Each path is a new rotation, seen through one point. The rows after it are directions, each followed by how far the rotation turns it, in degrees each step (0 if it stays put).
Each turn is a multiple of 5 degrees from 10 to 175, or 0.
Each row of a path follows its step; steps can be skipped.

step 0: [  0  10   0  25   4   0  13  -4 -18 -19  28  -3  15  25  19   3  13 -21
 -19   9  15 -19 -11  11 -15  -3  -8   0   1  10 -28  12  29   4   5   1
   4  17   9  -8  34   3   4  10  25  -2  28   6  26   5   5 -10]
step 1: [ -5  -8  -4  -1 -14 -29  -8 -13  12 -14  12 -13  11  16  29  25  23  11
  -7 -34  18  -7   4  -1   0 -14 -20   8   2 -13 -17   3   5  -4 -15  28
   4 -10 -11 -14   3 -13 -27  16 -13  15   1   9  17  23  22  12]
step 2: [ 23 -21 -10  10   4 -26   6 -17 -17 -12  20  -3 -17 -10  14  15  -6 -14
  12 -33  11  16  -7  -1  -3   0  15   0 -14 -22   1   2  -4  -6   0   9
 -14  14  34  17 -21 -14   3  35  11 -13   9   5  12  12  -7  23]
step 3: [ -3  -5 -14  12  -1 -20  -7  -8  -7  -6   8  13  -6 -10   2   7  14 -23
 -14   9  -6   1   5  -9  19  19  11  -2   8 -11  19  17 -19 -23 -38 -28
 -12  25 -22  -3  15  -8  -7  22   9   3  32   1  14  -5  12  25]
step 4: [-24   7  -7  16   8 -10   3 -26  16 -11  -6 -13   7  19  -9  14  19 -11
 -18   3   9  26  18  11 -11   2   2  20   6  24 -21  24  -2   2  -6  -2
   7  33  12  25  19  -7   2  12  21   7  19   7  24  -5  -4 -17]
step 5: [ -1   6  -7  16  12 -19  -2 -24  -6   1   9  10   0 -11  22  10  19   2
 -24 -15   3  11  12   6  12  -1  -6  24 -17  17 -21   9 -10 -12  26  31
  -4  -3   5 -14  25   1 -40 -15 -16   9   5   2  15   7   3  28]
step 6: [  5  -8   9   5  -7  -8 -12   2 -24 -17  12  14 -30  -5  10  13  -5   5
 -13   1   0  -2  -5  25 -33  20   2  -8 -21 -16  -3 -13  -1  -2   1  39
 -17  20  15  12  21 -11 -18  28  25  -5  -3  18   8   8   9  17]
step 7: [ -4 -26   2  16  19 -20  -4 -13  -3  -1  31  -3 -10  10 -14  17  14   2
  11   0  -5  -6   6   4  -2 -12  27 -14  -8  -3   6 -14 -25 -10 -32 -15
   1  14 -17  -8  11   8 -41  20  15   8   8  -6   4  14  30  -4]
step 8: [-18   8 -16   6   5 -26  19  -3  -6  12  -6 -19   5   9 -27  15   3 -22
   1  -6  11   5  -5   5  11   2  -5  17   5  13  -8   6  15   4  -4  -7
   0  51  18  10 -21  -3 -44  13  20  -8  10  14  -2   6   3   5]
step 9: [ -2  26   7  21  28 -24   9   8   1   9  22   3 -15 -12   7  14  13   0
 -21 -18   1  -5  -5 -14   8  12 -25  42   1  19 -10  -4 -16 -11  11  -1
  -6   2 -22  13  18  -6  -4   0  10 -11  23  25  -9  17   2  19]
step 10: [  4  -7   6 -11  -1 -10   0  -9   6 -21  -1  -7 -31  -6  12  31  12   3
   1   1 -12  -7   0  22 -10  11   8   6  11  19   5 -19   1  24  20   5
  -1   4 -15  32  28 -36 -18  18   3   0  -3  21  34  -5  -2  13]
step 11: [ 11 -20  21   0  20  -6  19 -31 -33  -2  25  -8  26   0  -4  20  16 -12
  -5   3   2  -4  -8   1  -3 -18   5 -17  -4   6  26   3 -13   9  19  -6
 -18  -2   7   1  35  -4 -32  11  12   8   7 -13   2   4  15  10]
Speeds:
[  3  -3   5  -5   5  -1   0  10   3 -14  -2   7  -1   6  -1  -2   5   2
  -4   0   2  -4   6  -1  -1  -3   2  -4   3   9   0   2  -1  -2 -10   0
   3   0  -4   4   1  -3  -1   0   0  -5  -4   3   6   4  -1  -7] => 115
[ 0  2  4 -5 -3  0 -2  5 -3  2  1  3 -2  5 -9 -6 -5  1 -8 -5  2  0  7 -5
 -3  4 -8  3 -2 -4  3 -4  5  2 -1  1 -1  1 -4 -2  9  3  5  9 -1  2 11  0
 -2 -4  5  2] => 125
[  8   0   6   0  -2  -2  -3   1   4   7   1   4   1   1   5   3 -10   7
   6  -1   1  -3   3  -5  -4   7   0   1   3   5  -4   0  -3  -3   0   8
   4  -5   4   4  -1  -2  -1   1  -4   3   2   7   3   5  -6  10] => 90
[ -5   2   3   4   2  -3   3  -2  -3   1 -11   0  -3   1   1  -9  -7   3
   2  -2  -1   0  -8  -9  -2  -2   1  -1  -6   1  -3   7   4   0   0  -3
   1  -5  -9   2   1   2  -1   7   4   3 -11  -5   4  -2  -2   2] => 0

step 0: [ 15  17  14  20  20  -5  15  16 -20  29  21   8  -4  12  -4 -12  10  19
 -17  -3  30  -4  -1  22  13 -25   1  -9  -8 -18   7   8 -13  12  -1 -15
  -7  11  -5 -18  -7  20  -7  17 -13 -20  -2  23  -4   8  -6   4]
step 1: [-45  14  10 -13  -9 -19  19  12 -16  -2   1   1   6  15  -9   6  13 -26
  -8  23  25  -2 -12  12   5  -3   2  -6 -13 -23  -6 -10  -6  11  30  -6
  -2   4   0  -5  29 -21  -7   2  -5 -17   7   6   8 -18   1  10]
step 2: [ -2 -27  14 -11   3  -1   3  -2   0  -4  -3 -12   5   7 -45  30 -19  -6
  19  10 -15  -5 -37 -26   2   2 -11   4  -1  -3  -9 -20  -2  -9   8 -13
  24  12 -10  -8   9  -9 -23 -10 -16  -5   0 -13  10  -3  10   1]
step 3: [  6  -5   8  25 -25   0  19 -13  14  -3   8  20   2  -7  -4  -2  -9  26
  24  -7 -26  19  15 -23   6   3  -9 -18  18  -3   0  -5 -16   3 -26  -7
   9  15 -20  17   0 -15   5  -2 -30  -2 -22  -6  16  -6   5  15]
step 4: [  3   0   0   0   1  -1   1  23   6   1   3  -4  -1 -18  35  -6  -8  22
   4 -16 -12  21  13   3 -16  24   6  -7  11  26   9   7   0   6  14  19
   9  -9  26   3  13 -29   6  10 -14 -21  -3   0  27   3 -32   5]
step 5: [ 16  15  26  -4  12   8  18  18 -17  11   0 -33   6   2  12  -9   1  26
  -7 -15   8 -22 -22  -1  -3  -6 -21  -8  28  13  -6   8  11  12   5  -2
   6 -11  14  -2   1  21   4  14  14 -25   1   6 -19  15 -14 -19]
step 6: [ -8   5  30  10  -8   4  42  19  -2  -6  -4  -5 -19  24   4 -18  18 -10
   2  13  19 -21  -4  11  15  -8  -7   1 -15 -18   7   3  -5  10  -2  15
   6 -11  -9  11  25  11   9  15   3  19   4 -10 -28 -15   3  10]
step 7: [ -7  -3   1  16  -7  11  -8   4  -2  -5   6 -27 -24  25 -19  19   5 -17
 -17  25   3  15 -11 -18   2   6   0  16 -32  -6   3  -3  -4 -22 -10  15
  26  10   5  -7  12  -8 -25  14  -9   8  24   9  10  -6 -12  14]
step 8: [  3  17 -16  10 -23   8  -1 -20   9  10   8   4  13 -17 -21  -1  -3  -4
  -2  16 -13   4   4 -22 -17 -10 -16 -23  10 -17 -19  -4 -20 -36 -20 -21
  23  11  -2   8   1  -6 -14  14  11 -22  11 -14   8   8   0   7]
step 9: [ 22  -8  -7 -15   8  -7  26 -17  10   0   7  21   3 -18  -8  -6 -17 -10
  20 -11 -21   7  15  30 -16   3  21 -13  26 -10   6  25 -17  -1  17  13
  13   6  13   4   6 -12   2  10  -8 -10   6 -25   6   1 -10  23]
step 10: [ 18  21  11  -4  22 -18  18 -12   3  14  -2 -18  -4   7  -7  15  -3  33
 -20 -19 -10   0  -5   7  -3  -1  27  16  34  13   6   7  15  17  13  24
  -8  16   3   2  -7   0 -15  15   4 -15  -6  20   9 -20  -5  -3]
step 11: [-12  23   5   9  10 -10  10  31  25  24   0 -13   7   7   3 -24   5  29
  -6   8   1 -26   7   3   4   3  -3   0  -9  -5   0 -24  -3  -8  26  -3
  -8  -9 -19   2  18   6  -3  11  -4  -9 -13   4 -24 -34  13 -17]
Speeds:
[  5   2   2 -14  -7   0   7  -2  -4  -2   5   3   1  -8  -3  -1   3  -1
   1   3   3   6  -5   3   3   0  -1   8   1   2  -5   3  -5   1   4  -3
  -8  -6   5   0   0   8   4   4   0  -5   2   2   4  -1  -5   0] => 85
[ -3  -1   4  -3  -2   7  -2   8 -10  -2  -7   4   1   0   7   3  -2   4
   6  -5   3   4  -9  -2   6  -3  -5  -5  -2  -3  -1  -3  -5   6   0   0
   1  -2  -2  -3   1  -4  -4  -5  -1  -1  -9   3   7   4   1   5] => 25
[-1 -3 -2  3 -6  7  3 -1  4 -2 -2 -5 -2  4  6 -5 -1  2 -3  5  2 -5 -5 -2
  4  3 -7 -2  1  5  0  2  8  4 -5  2  4 -8  1  3 -1  2  9 -4 -7  4  1 -5
  6  3 -9 -6] => 40
[  9   1   7  -1   2   1  -1   1  -1   8  -4  -6   3  -2  -7  -6  -3   4
  -2  -2   7  -3  -2 -11  -6  -4   0   0  -4   0  -7  -7  -1  -3  -2  -1
  -3   1   2   1 -12  -1  -1  -2   2  -1  -1  -8   3   0   1  -5] => 130
[ 1  7  3  1  4  0  1  2  0  4  1 -5  7 -1  4  8 -1  2 -7  3  4 -3 -2  5
 -1 -6 -4  3 -9  8 -4  5 -5  5  3 -4  0 -3 -6  0  2 -5  4  0 -4  8  3  2
 -9 -1  1  5] => 65
[  3   4   5  -8  -2  -3  -7   1   2  -4   1  -5  -1   6   3  -8  -3 -10
   2   5   2   3   7  -4  -6   2   2  -2   3  -5   4   3  -3   6   5   6
  -5  -6   2  -2   1  -8   0  -2  -8   3  -1  -3  -1   0   0   6] => 135
